In the data rows, the value 128 means zero.
Some points, one per row:
[168 135  77 110 140 100 123 153 132 174 120 174 123 105 159 154]
[149 140 112 136 128 119 131 114 132 141 136 161 131 124 142 134]
[151 133  83 112 122  95 131 139 136 148 117 175 146 107 136 143]
[134 141 122 131 133 127 148 125 128 113 127 120 137 126 140 129]
[120 126 144 124 129 133 129 120 133 137 129 124 125 129 117 120]
[128 135 138 129 139 122 126 117 123 115 137 129 159 122 127 122]
[123 141 139 136 116 134 116 120 131 113 131 107 115 160 121 105]
[136 135 114 114 117 116 128 121 136 117 120 135 138 126 118 117]
[120 130 140 139 103 124 122 107 131 103 134 119 142 137 116 114]
[179 124  81 112 123  74 136 141 126 161 110 172 130  98 171 170]
[156 135  81  99 150 102 139 142 129 163 110 164 105 100 154 164]
[161 121  91 109 139  89 120 144 127 166 129 183 135  93 156 156]
[148 135 112 123 139 120 141 134 129 166 135 159 122 111 158 150]
[115 145 138 123 144 144 136 122 121 113 122 111 120 134 117 115]
[130 138  91  92 141  96  78 115 115 154 117 177  94  94 104 134]
[118 141 126 122 133 131 110 117 122 105 128 127 139 132 105 104]
[104 113 164 139 113 149 125 128 130 117 137 104 128 143 112 119]
[143 143 109 123 137 123 125 140 124 123 121 143 142 121 144 126]
[138 118 136 133 124 129 139 119 131 131 129 109 103 144 137 144]
[161 138  88 120 138  99 149 131 131 148 114 160 129 101 151 151]
[117 118 161 159 100 147 108 113 115 115 139  97 134 160 120 108]
[111 139 142 145 141 161 128 127 125 132 144 121 142 141 118  91]
[145 152  80 120 123 130 119 143 139 138 121 167 130 117 142 141]
[ 85 115 204 173 104 160 103 106 116  84 145  67 141 169 106  96]
[208 137  23  65 144  33 167 148 146 219  82 235  90  54 179 208]
[142 124 101 102 119 101 159 143 134 151 103 154 117  94 144 155]
[167 145  77 105 144  79 139 138 132 156 107 194 144  88 151 142]
[153 146  95 122 126 122 122 131 134 118 123 138 134 132 141 139]
[108 116 157 163 118 146 105 128 118 128 158 127 149 133 124 101]
[ 86 131 193 167 122 170 125  99 118  92 153  63 140 171 106  99]
[107 113 187 172 100 146 120 118 118  97 141  88 144 165 127 100]
10 more points follow, each with its number after it:
[100 108 188 157 134 158 126 136 108 131 149  92 129 147 134 118] 0
[154 123 113 114 152 114 146 139 135 153 131 155 132 121 155 144] 1
[147 138  76 101 153 102 149 128 135 181 115 171 105  83 135 155] 2
[208 138   9  75 157  54 139 158 140 214  99 252 127  47 178 185] 3
[178 146  69 132 122  99 140 127 127 180 124 183 132 126 168 137] 4
[100 135 159 143 131 168 133 133 134 102 147  93 145 144 116 102] 5
[149 127 102 106 129 116 152 124 133 147 106 141  98 123 133 147] 6
[158 128 102 111 128 111 134 127 126 145 117 146 125 124 147 142] 7
[154 138  85 108 142  94 122 151 131 156 122 174 131  97 158 147] 8
[133 137 128 125 142 115 130 122 121 121 131 145 152 112 133 129] 9
Which three of these numbered points are nearest to each point below, ignoring the direction in which the first points spread most? Their numbers follow each, nearest first.
[132 115 151 129 133 136 142 135 134 131 138 122 138 137 139 119] > 1 7 5
[ 91 120 194 157 127 158 118 110 118  80 151  89 163 150 104  91] > 9 8 3
[163 150  82 104 153  79 136 127 121 157 118 185 133  78 151 173] > 9 8 3
[109 124 147 125 151 150 137 124 125 137 139 112 109 126 122 135] > 2 0 5
[159 121  83 120 143 124 116 141 125 178 126 177 118 114 142 138] > 3 8 7
[ 82 131 180 154 122 179 132 128 129  83 148  76 147 157 107  89] > 5 8 1
[132 115 141 154 124 140  90 123 111 138 155 139 137 151 118 117] > 3 8 7
[118 135 138 139 132 137 107 132 123 117 145 130 135 134 139 114] > 8 3 9
[141 131 105 107 130 118 132 123 133 147 110 141  90 124 125 139] > 6 2 7
[ 94 119 165 135 128 153 124 120 123 115 139 100 125 140 105 109] > 2 5 6
[124 122 132 145 126 126 113 135 123 148 147 155 146 114 140 125] > 3 8 9
[119 134 128 136 130 140 108 139 123 119 143 124 135 138 136 107] > 8 3 5
[124 145 116 127 148 139 143 136 134 141 133 127 128 118 142 133] > 5 2 1
[121 116 154 142 139 139 131 142 117 144 143 116 121 128 151 134] > 0 1 8
[ 64  95 217 166 107 186 113 126 111  85 150  41 132 172  96  91] > 0 6 7
[ 96 137 165 155 136 181 125 125 123 109 149  92 139 160 108  83] > 5 2 3
[106 128 169 153 130 144 107 103 114  67 145  91 160 142 115 114] > 9 8 7
[168 126  78  98 149  86 130 121 129 176 119 198 130  90 137 149] > 3 9 8
[147 130  94 105 141 104 150 125 136 178 116 179 117 109 120 118] > 2 3 6
[143 133 121 129 150 129 141 138 137 162 142 148 118 118 152 143] > 1 0 5
[ 78 125 200 146  99 174 125 108 135  75 132  58 117 179  85  80] > 6 7 2
[143 130 142 144 117 139 119 101 123 113 138 110 129 175 126 123] > 7 4 6
[186 137  71 107 128  88 149 132 138 157 106 177 124 100 159 164] > 7 1 6
[ 46  97 236 172 102 213 100 128 119  74 160  23 131 193  83  81] > 0 6 5
[118 119 126 120 129 130 132 136 128 131 119 105  98 133 123 140] > 6 2 7
[120 118 145 121 145 123 129 146 118 129 135 129 133 107 143 147] > 0 8 1
[127 131 147 149 103 135 131 123 132 119 135 107 129 162 138 114] > 7 4 1
[156 129  85 110 146 102 121 162 120 160 120 163 126  96 173 163] > 8 0 1
[ 92  92 188 154 110 157 131 136 121 112 133  86 146 144  95  98] > 0 1 5
[ 85 119 189 152 121 169 129 110 124 108 143  78 126 159  94  81] > 2 6 5
[ 93 130 177 144 144 175 126  94 115  90 143  75 137 170  86  93] > 2 6 7
[147 126 114 123 141 107 129 115 123 150 129 165 134 112 124 125] > 3 9 8
[142 134 115 123 140 113 157 110 142 162 124 155 113 118 134 136] > 2 6 1
[111 116 162 129 123 146 142 117 135 113 130 100 119 152 108 118] > 6 7 2
[122 128 122 130 135 127 120 137 129 143 135 154 146 111 133 126] > 3 8 9
[119 134 136 137 137 120 123 115 117 117 136 134 140 110 129 140] > 9 8 3
[114 123 136 125 121 153 141 135 133 118 116  96 113 140 116 120] > 6 5 7
[121 126 164 148 118 151 145 132 133 129 140 111 131 149 135 115] > 1 7 5
[141 141 122 118 156 124 160 117 133 146 129 135 107 115 136 149] > 2 6 1
[106 114 149 126 130 142 128 125 130 126 129 116 120 132 116 118] > 2 6 7
[ 73 127 213 163 116 182 141 100 126  81 153  44 115 180 101 105] > 6 2 7
[121 126 148 142 124 145 134 137 129 134 138 111 126 141 138 124] > 1 7 0
[ 99 137 156 147 135 169 118 120 129  96 143  88 135 147 120 114] > 5 8 7
[162 134  87 109 137 105 120 123 124 139 113 151 115 119 138 159] > 7 6 8
[142 118 123 134 121 114 152 147 136 147 126 148 144 115 148 133] > 1 8 5
[202 153  21  68 179  71 151 127 132 187  98 216  99  74 155 184] > 2 7 6
[110 123 167 128 108 129 139 118 130 112 122  97 112 145 113 120] > 6 7 2
[ 70 116 237 189  87 195 113  96 125  59 164  24 141 212 102  62] > 7 6 1
[152 121  98 101 139  84 125 144 124 169 116 171 109  96 157 169] > 0 8 7
[ 68 120 214 175 121 191 119 122 119  95 164  60 143 172 111  84] > 0 1 5
[ 98 140 175 142 122 144 131 104 128  99 139 111 143 135 106  84] > 9 5 8
[149 123  79  97 132  84 132 140 140 174 104 181  95  84 140 156] > 2 6 7
[180 135  69 109 138  96 152 125 131 166 104 179 125 106 143 150] > 7 6 3
[133 128 123 118 160 148 117 125 114 142 141 142 133 127 119 114] > 3 2 8
[127 119 130 132 126 138 114 122 123 126 127 119 120 144 129 131] > 7 6 8
[108 123 159 145 120 155 111 144 117 109 140  95 135 157 124 100] > 8 7 5
[160 138  88 119 132 114 131 140 130 152 116 151 119 124 154 146] > 7 8 1
[ 74 143 208 161 118 160 127  95 123  85 149  80 148 156  90  67] > 9 2 5
[140 136 119 127 138 137 124 119 128 124 132 119 131 141 131 134] > 7 1 8
[129 119 118 108 127 137 140 138 134 132 116 117 111 134 126 129] > 6 7 5
[135 134 117 118 125 118 125 122 131 124 118 129 127 135 124 125] > 7 6 8
[154 122 124 146 123 126 164 131 131 158 130 141 143 131 154 122] > 1 4 7
[ 88 109 174 164 122 159 124 112 114 112 142  90 144 150  92  88] > 2 3 8
[216 164   5  78 158  61 149 136 141 189  98 224 108  77 171 189] > 7 8 4
[102 119 157 136 124 152 114 116 129 120 136  98 118 151  96 105] > 2 6 7
[114 112 149 126 121 112 139 117 127 126 123 133 139 109 120 131] > 9 7 2
[176 140  71  94 158  94 151 137 135 167 118 187 112  97 155 167] > 1 7 5
[136 137 128 138 134 131 124 113 125 115 132 116 134 137 133 133] > 7 9 8
[136 130 125 121 144 114 138 117 131 141 132 162 152 106 122 124] > 9 3 8
[143 122 112 129 113 110 115 126 127 142 124 142 115 129 142 146] > 7 8 6
[130 146 130 126 153 134 134 135 125 117 140 130 162 115 133 122] > 9 5 8
[117 140 118 128 114 144 134 140 148 137 134 130 122 135 120 108] > 5 2 8
[ 98 128 185 170 111 172 109 105 110  90 151  62 124 185 109  96] > 7 6 8
[130 137 115 108 127 120 140 159 150 146 122 145 113 116 159 140] > 5 8 1
[140 138 127 137 122 113 119 109 123 141 130 139 119 138 141 129] > 7 8 4
